Named moves, each a turn or a mirror, and the order they were made in; the first pair answered:
F (before -> after):
[ 10  12  -9   7 -21  -1  -5 -10  -2  36]  ->  [ 11  -4   6   8  15 -17  -7   3   4  37]
[ -5   4   7  -2   1  -6  10  11  -3 -10]  ->  [ -3   9   3  -2  -8   0  11   9  -4 -11]
[  6 -17   1   4  22 -22  -7   4   4  35]  ->  [  7   6 -21   3 -28   3  -3 -12  -2  35]
Y (before -> after):
[  4   5 -12  13  -5   8  12 -25   1  34]  ->  [  0  -2  -9  15  -2  18  -6 -39  -5  -2]
[  5  -1 -16  18 -11  21 -26 -26   3   0]  ->  [  9   5 -20  13 -16   8  -7 -10  11  35]
[-12   5  -2  -6 -10  -1   7   8   4  19]  ->  [-19  -2   2  -3  -7   9 -11  -7  -3 -14]
M (before -> after):
[  1   2  12  -7  12 -23  18  17   7  17]  ->  [  4  -6   9  -1  23 -21   4   8   8  22]
[  3   1  -8  -6  -6  23 -10 -20   3  -5]  ->  [ -1   7  -7 -10 -13  22  -5 -15   1 -12]
[ -8   9   5   6  11  -7 -12  14  -6 -29]  ->  [ -9  15   7   3   4 -11   0  24  -4 -23]
[  1  -6 -13   8  -6   4 -13 -10   4  -5]  ->  [ -1  -3 -13   5 -12   4  -9  -7   2 -15]
Z (before -> after):
[  9  -4   6   1  16 -19  16  19   3   0]  ->  [ 14 -12  -4   9  20 -14   4   0   7  16]
[  1  13  -3   6 -39  29  23  -8  -1 -23]  ->  [  6   5 -13  16 -34  36   8 -27   1  -6]
[  5  -9 -14   9  -2  17 -29 -27   6   6]  ->  [-10   9  11 -14 -15   5   8  16  -3 -36]
J (before -> after):
[ 3 11 -1 -4 -3  2 -9 -9 -3  6]  ->  [ -2  12   9 -11   2  -7   2   6  -3   1]
[ 10  15 -20   5 -31   2   9  -4   3  37]  ->  [ -4  -4  27  -6  27 -20   8  25  -4 -24]
[ 4  8  0 -3 -5 -5 14  3  5 17]  ->  [ 2 -5 12  1 18 -5 -2 -2  0 -7]
Now pairs of rows:
Each pair is 2 to 3 moves apart.
[  0  -4 -13   6 -23  25 -14 -33  -8 -16]  ->  [ -7  10   2  -9 -32  14  13  -4 -14 -33]
Z, J
[-21 -12   9 -11  28  -2 -11  12  18   7]  ->  [-18  14 -10 -17 -19  13   6  10  18  20]
J, J, F
[ -7  11 -12   5 -27  27  -2  -4  -2 -16]  ->  [ -9  12  -8   2 -27  26   3   3  -4 -23]
F, M, F
[  8  19 -18 -10 -53  16  -6 -34 -16 -38]  ->  [  1  26  -1 -23 -48   1  17  -3 -20 -52]
J, J, M
[  5   6   3 -14 -58  42  14  -5   3 -20]  ->  [ 19 -45  15   9  26  25 -36 -27  15  -1]
J, Z, F
[  3   1   0   8 -27   3   8 -10  -3  43]  ->  [-12  -1  27  -3 -16   7   4   1 -20 -34]
J, F, J
[ -3 -17  -2   3  61  -4  -5   1   5 -21]  ->  [ -9  32 -23 -16 -21  12  40  17  -1 -21]
M, J, Z
[ -6  15 -13 -20 -44   5   8  -1   8  10]  ->  [-15   6   7 -24 -21   8  -3   2   0 -40]
J, F
[-11 -11   9  22  43  15 -13 -12   2   3]  ->  [-19  24  11   0  -4  11  36  26   0   3]
F, J
[ -6  19   3  -7 -34   1  30  21   1   3]  ->  [ -9  10   4   2 -28  21   0  -7 -10 -38]
Y, J
[ -5  13 -10  -6 -35  10   9   2  -3  -8]  ->  [  3   1 -20   6 -24  11 -11 -20   0  12]
F, Z, F
[ -4  10  -9  -4 -21  15  -2 -11  -4 -17]  ->  [  4 -14   3   3  27  -9 -12  -3   5   8]
M, F, Z
[  7  26   9  13   0 -10   9  16   4  11]  ->  [ 5 30  7 11 -9 -3 10 13 -2 -3]
J, F, J
[  0   1 -21  10 -31   9  -6 -17   4  21]  ->  [-15  -7  20  -6   3 -14  10  24   1 -27]
J, Y
[-12 -12  20  -7  16 -16   6  45  -4 -32]  ->  [ -9   5   7 -11 -15 -17  24  52  -3 -10]
F, Z, J
[  6  -7   7   3  13 -22   7  12   8  42]  ->  [  3  17  -5  -2 -31  -4  20  11   0  29]
Z, F
[ -4  -1 -27  17 -25   9  11 -13  14  28]  ->  [-17 -18   8   9  13   4  -2  -1   2 -45]
Z, J
[-11  25 -12 -18 -41  10  33  20 -12 -16]  ->  [  1 -19 -18  12  16  24 -37 -39  -9 -16]
Z, J, J
[  7 -22   4   6  23  -9 -12   0   8 -11]  ->  [ 10  -3  -9  -1  -8 -11  16  12  13  23]
J, Z, M
[ -6  -1  11  16   6 -11  31  37  26 -12]  ->  [  6  -4 -22  32 -10  11   2  -8  31  22]
Z, F
[ -5  -1  24 -15  21 -16  28  57  -3  11]  ->  [11  0 -6 -2  7 -8 16 28  5 68]
M, J, J
[  6   9 -23  -2 -36  18  -7 -22   0   9]  ->  [ -1 -23  20  -7  34 -17 -13   6   0 -18]
F, M, Z
[ -1  -9  -5   8  14  -2 -14 -14  -3  31]  ->  [-16  17   4 -11 -18  -1  21  14 -12  -4]
Z, F
[ -6  21   0 -17 -37 -14  40  18   1  27]  ->  [-13  19  15 -25 -29 -15  40  27  -7  -7]
Z, M, Z
[-16  32 -19  20 -33  19 -28 -39  -9  -6]  ->  [ -9  -5  -1  28  38 -17 -41 -28   5  27]
Y, J, Z
[  1   6  16 -13  19 -20  27  28  10  20]  ->  [  7   2 -17   8  -2  25 -24 -39   2   3]
J, F
[ -6  -8  25 -11  33 -30  20  34   1   3]  ->  [-12   8  25 -18   6 -18  28  36 -10 -28]
M, J, Z
